(in the rows, 128 means zero)
Each named move below is a turn or a mirror, shown by a few rows before and after it. Which moves, in which order, take the first row of each later pair to the second? The first pair is answered.
Fef:
[162 107 149 103  53 107 153 118 127 107 106 124]  ->  [121  67 149 116 141 148 107 103  87 143  95 132]
[114 155 126 124 165 158 109 113 147 130 136 138]  ->  [133 174 125 119 125 143 127 120 166 115 141 133]
[134 116 123 130 132 119 129 120 119 125 115 129]  ->  [138 121 125 132 122 116 133 121 121 128 112 126]
susit:
[135  87 108 149  94 132 159 172 136 141 120 140]  ->  [136 147 110 132  96 151 151 158 180 134 143 137]
[118 138 120 111 119 134 150 120  78 146 142 146]  ->  [120 159 121 102 120 140 145 113  94 142 152 145]
[124 139 130 124 116 134 123 109 124 127 137 113]  ->  [123 115 134 130 116 125 126 114 109 128 130 115]
pir:
[108 162 150  86 130 135 104  90  74 117 113 122]  ->  [138 148 146  99  73  97 145 117  83 108 112 123]
[133 148 116 134 151 151 122 141 165 154 160 118]  ->  [133 169 125 120 140 145 119 132 159 144 157 115]
[ 99 159 164 118 136 126  83  92  80 114 108 113]  ->  [131 151 159 121  78  89 122 113  86  98 107 112]
[133 203 150 135 105 136 129 119 138 129 140 128]  ->  [150 167 136 162  78 116 156 144 146 133 141 137]
tob:
[142 136 120 130 152 144 121 126 135 151 170 129]  ->  [156 149 127 119 102 114 139 131 124 128 158 118]
[118 115 145 175 134 151  90 154 124 144 125 107]  ->  [135 126 148 167  88 120 111 162 117 129 121 101]
[141 118 144 138 110 114 135 134 121 122 125 140]  ->  [124 123 152 130 145 132 112 121 109 130 124 138]
[146 172 127 120  96 170 124 125 156 115 136 145]  ->  [137 172 131 121 116 181 115 122 156 122 136 146]
topef:
[123 143 116 131 174 171 113 120 156 149 137 129]  ->  [124  79 119 151 164 142 129 138 106 156 114 134]
[125 125 143 116 103  88 116 123 108 109 103 124]  ->  [121 162 144 102 112 108 107 114 137 105 116 122]
[131 122 123 141  89 115 153 135 119 115 127 127]  ->  [125 161 123 126 108 140 141 122 148 115 145 125]
[ 98 154 158 106 140 140 112 109 111 131 121 136]  ->  [ 99 123 160 116 136 131 115 114  89 135 114 138]
Now pairs of rows:
Between the rows of a pair lie two moves.
[142 140 123 143 109 123 141 134 154 126 135 130]  ->  [116 150 136 130 146 142 110 115 128 130 127 126]
Fef then pir
[155  55 101 165  83  82 196 156 119 126 133 138]  ->  [137 157 149  84  66  83 153  99  65  87 108 110]
tob then Fef
[128 128 145 121 120 103 120 139  70 100  92 127]  ->  [125  92 138 145 141 109 124 153  77 119  94 137]
pir then pir
[151 174 143 129  53 103 141 142 124 108 110 120]  ->  [101 111 139 151 178 162  85 127  91 156 104 130]
tob then susit
[ 89 181 161 111 169 175 110 122 141 116 147 126]  ->  [118 134 132 154 146 160 159 169 192 125 169 140]
tob then pir
[167 127 152 138  86 121 148 150 191 105 121 118]  ->  [164  92 159 140  83 103 153 151 144 106 100 116]
Fef then tob
[123 116 142 116 115 127 116 132  89 121 124 136]  ->  [144 114 123 134  99 125 144 152 134 120 144 142]
tob then Fef
[106  65 122 156 177 136 114 135  86 156 104 135]  ->  [ 93 156 143 107 178 156  81  93  91 131 110 120]
pir then susit
[ 95  87 129 137 186 123  90  94 102 137 112 141]  ->  [144  77 103 168 110  86 154 140 165 122 133 150]
Fef then pir
[147 110 146 113  84 122 138 136  91 111 109 107]  ->  [145 166 136 107 107 159 128 130 161 112 143 107]
pir then susit
[142 146  93 111 157 158 151 114 146 108 115  85]  ->  [133 116  97 114 170 150 143 112 106 117  97  86]
susit then pir
[113 177 138 106 150 156 103  99 146 128 140 117]  ->  [130  65 128 155 119 107 141 144 105 145 118 132]
susit then tob
[129 125 140 120 126 120 125 123 123 115 121 110]  ->  [136 122 128 131 124 124 137 135 148 120 136 112]
tob then Fef
[147 122 124 146 116 128 125 141 106 134 123 120]  ->  [155 127 119 150 118 131 128 146 126 138 132 120]
topef then pir
[157  61 127 161  87  89 164 155 118 127 120 138]  ->  [146 141 159 103  63  84 134 109  86  96 106 117]
tob then Fef
[163  67  87 123 107 116 130 181 133 133 130 141]  ->  [133 125  92  96 170 171  85 151 164 141 149 137]
pir then susit
[126 123 154 112 121 114 139 129 107 141 119 124]  ->  [136 122 142 123 112 116 156 142 141 140 132 129]
tob then Fef
[108 115 164 114  81  76  89 131 137  90 119 147]  ->  [ 96 121 142 131 133 122  73 132 200 111 151 154]
topef then tob
[126 134 148  91  54  74 129 136  60  91  86 106]  ->  [ 81 178 150  76 163 156  60  95  87 117 107 104]
topef then Fef
[146  81 118 152  96 104 152 146  94 130 122 126]  ->  [106 116 137 128 171 152  95 104  83 142 123 122]
pir then pir
[152 135 129 115 130 124 113 113 111 121 111 124]  ->  [159 108 118 131 128 121 130 126 119 127 116 129]
pir then pir
[106  79 141 128 150 111 118 124  51 143  97 131]  ->  [125  48 106 170 152 123 146 155 122 160 130 146]
pir then tob
[140 132 127 130  92 124 153 139 155 111 137 131]  ->  [118 162 146 104 116 138 123 112 131 108 132 120]
tob then Fef
[122 191 122  92  73 139 146 144 195 102 171 108]  ->  [115  94  92 150 132 159 151 179 209 145 179 126]
pir then pir
[146 127 143 121  92 115 141 131 110 109 112 120]  ->  [132 150 128 129 148 163 120 125 163 128 142 126]
topef then tob
[156 137 115 168 109 101 182 153 181 131 168 134]  ->  [153 136 147 139  74  69 171 138  93 107 127 118]
Fef then tob
[149 121 139 144 113 113 140 135 158 153 168 107]  ->  [141 137 140 135 143 134 122 122 159 159 169 106]
topef then pir
[153 134 102 150 136 144 136 132 203 129 165 155]  ->  [168  99 108 159 100 108 161 145 172 125 151 155]
susit then topef
[122  86 105 118 168 142 100 149 102 145 119 117]  ->  [138 177 111  83 123 138 106 129 143 108 136 102]
susit then pir
[116 115 102 157 165 163 128 133 167 154 163 138]  ->  [121 189 121 122 127 154 122 112 172 125 164 126]
pir then Fef
[ 91 125 141 110 158 119  76 107  80 148 119 106]  ->  [127 117 138 117  75  67 125 136  92 122 120 101]
pir then pir
[112  98 136  91 120 110 148 140  67 129 127 138]  ->  [121  86 127 107 111 105 163 153  84 130 131 142]
tob then tob
[114 112 148 117 135 135 121 160  75 143 129 141]  ->  [131  98 133 134 114 120 143 177 103 142 139 143]
Fef then pir
[134 161 103 134  99 151 131 147 141 133 140 116]  ->  [118 131 118 125 116 147 112 135  76 139 111 111]
susit then tob
[115 174 140 119 136 157 107 106 151 124 170 116]  ->  [148  97 127 159  85 105 159 144 132 125 155 126]
topef then tob
[140 156 131  82  59  91 131 166 119 104  87 133]  ->  [ 99 123 140  83 139 126  86 142  69 131  68 136]
pir then tob
[176 194 157  97  70  88 107 110  97 104 100 146]  ->  [148 138 161 108 117  94  84 104  42 126  76 151]
Fef then topef
[168 160 160  98  61 122 147 109 134 133 120  67]  ->  [158  56 140 147  97 118 156 139 109 169 109  85]
susit then pir
[130 191 144  69 118 139 105  94 123  99 121 108]  ->  [162  71 103 148  95 105 169 166 146 126 132 133]
pir then pir
[127 109 140 102 129  90  92 121  80 100 109 142]  ->  [124 101 113 131 186 137  84 134 154 126 146 157]
topef then tob
[149  76 106 148  84  98 163 171 142 137 126 144]  ->  [142 108 134 113  64  81 146 143  89 119  99 126]
pir then tob
[ 96 174 155  85 118 145  85 111 136 113 131  88]  ->  [108  74 116 152 149 148 116 160 171 153 150 116]
tob then topef
[156 245 117  77 144 140  97  81 152 112 127 112]  ->  [132 210 110  92 205 172  74  80 140 136 126 123]
pir then tob
[122 150 122 101 169 160  90 127 135 134 133 127]  ->  [158 102 104 134 103 111 145 167 148 129 134 134]
tob then susit
[124 150 163 100 118 114  81 102  94  97 113 106]  ->  [145 132 160 115  77  88 108 122 101  91 113 110]
topef then pir
[111 147 105 124 157 105 136 122 152 121 157 142]  ->  [111 119 116 121 135  75 142 126 104 117 133 139]
susit then tob
[103 109 150 127 144 127  89 113  76 144  83 113]  ->  [120 198 146 103 102 132 101 107 139 118 110 106]
susit then Fef
[140  83 119 131  94  89 157 127 141 128 136 132]  ->  [123  69 112 144 142 119 141 128 156 147 144 141]
tob then tob
[114 170 134  41 121 140 112  80  45  90  73  77]  ->  [163 143 107  77  32  87 183 133  94  72  92  85]
tob then tob
[119 168 150 101 133 140 113 120 131 119 133 126]  ->  [129 147 128 128 142 147 128 133 170 132 150 134]
tob then pir
[133 148 125 137  95  73 154 137 120  79 100 132]  ->  [105  96 123 150 156  91 125 133  79 105  85 138]
tob then topef
[133 149 101 151 123 167 169 171 174 149 143 129]  ->  [103 121 110 145 176 186 137 153 130 167 124 130]
susit then pir
[106 196 148 112 107 179 108 116 173 142 127 111]  ->  [ 85  88 157 137 132 155 103 126  71 163  84 119]
susit then pir
[109 102 139 111 155 149  87 110  55 131 100 116]  ->  [118 169 151  82 111 140  94 100  78 105 107 105]
pir then susit
[122  93 114 158 143 120 124 125 124 126 115 147]  ->  [115 103 126 147 153 127 111 113 109 122 111 144]
tob then tob
[167 159 128 118 102 151 123 116 167 145 157 110]  ->  [145 107 124 137 157 171 104 116 143 173 148 124]
pir then Fef
[132 148 144 145  64 131 145 158 130 119 123 105]  ->  [126  92 137 170  92 131 146 170 118 138 114 113]
Fef then tob
[110 170 140  94 162 155  98  94 124 128 131 122]  ->  [125 102 103 152 172 152 128 140 169 153 148 143]
tob then Fef
[ 94 137 110 127 174 186  87 117 142 137 136 138]  ->  [142 142  93 143  86 142 145 152 191 110 151 139]
Fef then pir
[131  87 113 174 161 147 144 146 143 141 147  97]  ->  [127 184 146 113 116 133 131 111 129  96 140  75]
tob then topef
[149  62 119 150  85  82 163 161 107 127 121 139]  ->  [114 119 158  95 115  96 107 110  45 114  96 119]
tob then pir
[122  65  90 154 150 168 112 153 164 129 165 152]  ->  [131  47  88 157 129 150 120 166 146 129 154 151]
susit then topef
[150 155 126 116  47 100 156 138 147 119 138 120]  ->  [ 97 155 151  86 136 141  85  91  76 140 116 113]
Fef then pir
[115 139 130 146 101 127 145 126 203 109 151 141]  ->  [ 83  91 132 157 168 150 117 117 157 139 135 146]
Fef then susit
[131 156 135 123 111 123 137 125 137 115 136 125]  ->  [131 144 129 136 132 135 136 132 154 126 143 131]
pir then topef
[142 116 104 147 133 129 138 143 144 132 136 112]  ->  [131 157 125 116 131 133 117 117 112 118 123  98]
tob then topef
[121 167 101 122 164 183 106 118 179 137 167 116]  ->  [137 188 109 111 121 161 123 118 184 118 167 109]
pir then tob
[ 99 103 139 133 158 133 131 139  90 136  96 130]  ->  [130 153 136 121  93 109 163 148 140 103 109 125]
Fef then susit
[120  93 126 160 171 164 116 118 122 150 143 130]  ->  [156 115 115 163 109 138 155 140 170 131 160 128]
pir then tob
[148 110 116 151 130 123 153 139 148 117 120 141]  ->  [124 145 130 129 166 149 122 113 139 116 120 138]
pir then pir
[136 135 116 123 102 146 113 123 157 113 126 133]  ->  [125 105 112 133 134 155 100 126 145 131 120 137]
pir then Fef
[144 143 131 168  71  97 139 142 126 100 110 114]  ->  [135 188 138 146  89 117 119 119 139  93 122 107]
tob then Fef
[133  97 118 155 126 113 150 149 107 142 108 112]  ->  [123  94 116 157 149 126 141 141 109 149 108 112]
tob then tob
[140 175 139 104 100 122 120 126 145 123 139 121]  ->  [130 170 145  98 107 118 109 116 118 122 127 121]
Fef then pir
[ 91 136 129 121 204 178  87 102 118 147 130 132]  ->  [112  56 108 169 181 154 128 144 120 162 129 148]
tob then Fef
[133 161 139 122  91 112 135 119 122 107 127 123]  ->  [130  92 127 155 108 104 147 137 105 125 119 136]
susit then pir
[123 165 137 124 149 143 109 109 112 134 139 112]  ->  [136 139 115 155 150 147 128 134 154 146 156 120]
tob then pir
[125 125 107 122  84  83 171 167  92 116  97 100]  ->  [131 148  88 134  90 105 177 176 163 122 130 106]
topef then pir
[165 102 110 170  87  91 172 177 144 109 147 155]  ->  [150 141 102 162 140 144 145 162 199 122 178 159]
topef then pir
[105 172 118 114 165 157 109 109 151 143 147 119]  ->  [143 159 113 126  85 104 164 139 159 122 146 118]
pir then pir
[134 103 128 134 110 113 149 137 134 118 127 144]  ->  [113 138 144 103 135 133 117 107 116 114 119 137]
tob then susit
[160 159 115 136  79 101 158 144 182 107 149 133]  ->  [100 143 152 101 157 127  90  93  70 126 101 123]
susit then tob
[121 163 136  89 163 172  97 112 145 135 140 121]  ->  [148 119 104 132 137 155 141 152 191 146 158 136]
tob then pir
[151  97 131 147 105  90 140 147 136 143 157 144]  ->  [117 134 143 123 168 137  90 113 121 153 156 139]
pir then pir
[ 90 142 150 109 179 145  97  95  98 130 121 120]  ->  [143 128 145 123  70  78 165 131 108 103 122 122]
pir then pir
[144 136 116 131  96 117 167 143 142 109 171 133]  ->  [127 150 144  99 101 117 138 111  82 103 144 122]
pir then tob
[142 145 117 144 131 141 135 124 164 142 138 144]  ->  [148 144 138 128  91 109 140 121 119 124 111 137]
topef then tob
[120 125 157 110 112 116 113 122  83 122 114 126]  ->  [109  89 137 138 160 137 111 134 107 148 124 135]
pir then tob
[127 188 116 118 144 191 137 127 193 128 158 120]  ->  [ 94 151 129 117 196 203 101 112 132 147 133 123]
tob then Fef
[172 160  92 131  79 117 162 144 206 115 158 120]  ->  [177 114 107 134  45  73 174 154 135 109 122 116]
Fef then tob
[143 111 123 148  99 131 165 137 144 132 130 130]  ->  [111 124 133 128 155 164 121 107 117 142 119 127]
Fef then pir
[140 128 113 137 128 140 136 136 160 128 154 119]  ->  [121 110 118 137 159 150 118 127 127 139 138 121]
susit then pir
[148 171  68 171 100 107 181 159 121 122 121  69]  ->  [129 110  66 187 147 115 165 163  85 146 107  75]
topef then susit
[ 87 134 130  84 191 179  80  99  96 169  93 126]  ->  [120  71  89 146 179 177 129 158 176 192 124 143]
tob then pir
[139 115 121 132  75  78 163 158 120  97 145 116]  ->  [ 89 169 135  99 175 148  86 109 116 111 150 112]
susit then tob
[134  73 111 151 154 137 127 134 109 146 115 130]  ->  [146 174 120 115 126 154 124 115 168 114 141 119]
susit then pir
[164  97 117 128  99 113 135 134 117 126 133 125]  ->  [157 133 132 105  96 116 123 117 112 114 135 116]
tob then Fef
[116 112 122 137 168 156 111 118 137 142 133 133]  ->  [138 163 135 112  97 121 130 111 131 104 128 124]
pir then pir
[130 143 121 118 141 144 127 124 150 136 150 126]  ->  [127 150 126 113 140 142 122 116 136 134 145 124]
tob then tob
[109 145 170  95  99  89 138 107  52 105  94 125]  ->  [ 82 165 154 106 197 164 100  92 114 135 130 135]
tob then pir
[156 151 144 131 118 124 109 128 148 107 111 118]  ->  [150  98 139 148 135 121 109 137 122 120 101 127]
susit then pir
[143 192 132  94  78 122 136 122 154 101 139 117]  ->  [107  83 138 119 145 119 112 122  57 139  97 124]
Fef then topef
[123 131 122 102 163 164  98 120 139 154 137 129]  ->  [120 145 138  85 143 142  99 108 102 140 120 122]
susit then pir
[123 140 137  89 170 141 102  75 128 110 101 141]  ->  [133 112 144  93 134 107 120  85  93 105  83 140]
topef then pir
[133 144 133 131 171 152 119 126 132 153 152 132]  ->  [156 151 128 138 124 129 146 139 157 138 160 133]
Fef then pir
[129 116 130 128 103 128 136 138  99 125  85 103]  ->  [117 145 124 126 147 171 116 127 149 138 112 103]
tob then susit
[130 163 123 140 151 149 106 129 169 138 146 132]  ->  [124 181 138 118 148 145  95 114 147 130 136 126]
tob then tob
[141 169 146 108  81  91 138 126 112 106 119 103]  ->  [125 199 144 103 113 120 116 114 138 111 135 104]
susit then topef
[163 147 110 119  91 124 153 130 161 119 143 116]  ->  [136 160 135  90 107 127 123 104 100 110 115 110]
pir then tob
[116 210 137 141 108 134  90 103 151 100 120  64]  ->  [ 90 112 124 179 184 150  71 114 109 143 107  78]
pir then Fef
[ 92 113  98 153 208 189 129 144 122 151 127 146]  ->  [145  98  93 162  87 112 197 182 125 117 120 147]
Fef then susit
[118  94 147 138 142 140 133 125 121 166 136 128]  ->  [121 147 168 106 110 129 128 106 116 141 132 117]
pir then pir
[157 155 122 103  81 107 144 125 123  91 143 116]  ->  [125  78 117 132 162 132 113 126  78 134 127 128]
tob then topef
[128 156 131 118 122 115 125 108  83 121 102 131]  ->  [151 143  99 157 116 122 155 144 154 131 135 142]
tob then Fef
[109  68 125 150 176 137 112 126  88 153 125 145]  ->  [146 181 144  97  74 101 139 111 124  96 135 124]
pir then Fef
[172 136 146 150  97 116 141 125  94 114 127 119]  ->  [155 162 131 147 151 165 117 118 144 128 151 124]
topef then tob
[ 98 140 130 151 173 191  94  95 121 136 126 110]  ->  [149 165 123 149  57 130 159 125 153  98 130 104]
susit then Fef
[111 121  98 135 148 147 135 129 140 145 132 156]  ->  [106 139 112 115 152 146 118 113 112 135 124 153]
tob then tob
[112 113 137 125 162 147  89 114  83 138 113 131]  ->  [117 102 138 127 145 134  98 120  71 135 106 132]
susit then topef
[103 136 126 107 185 166  98  94 123 160 126 119]  ->  [147 143  99 132 121 141 155 131 200 149 155 132]
tob then topef
[134  64 121 152 120 110 136 143  76 141 114 135]  ->  [143  65 113 157 106 104 149 153  96 136 120 136]
pir then tob
[110 110 148  88 113  82 114 122  79 127  74 113]  ->  [142 102 126 113  72  66 155 150 130 118  94 121]
topef then pir
[139 102 121 104 108  96 143 137 102 143 112 115]  ->  [140  85 107 120 118 104 147 146 123 156 124 125]
tob then tob
[110  35 114 139 148 126 127 163 128 145 121 139]  ->  [144 153 128  91  60 103 145 149 171  94 137 122]
pir then Fef
[124 139 127 140 137 124 100 154 161 135 132 141]  ->  [128 155 132 129 108 112 105 151 157 122 128 139]
pir then tob
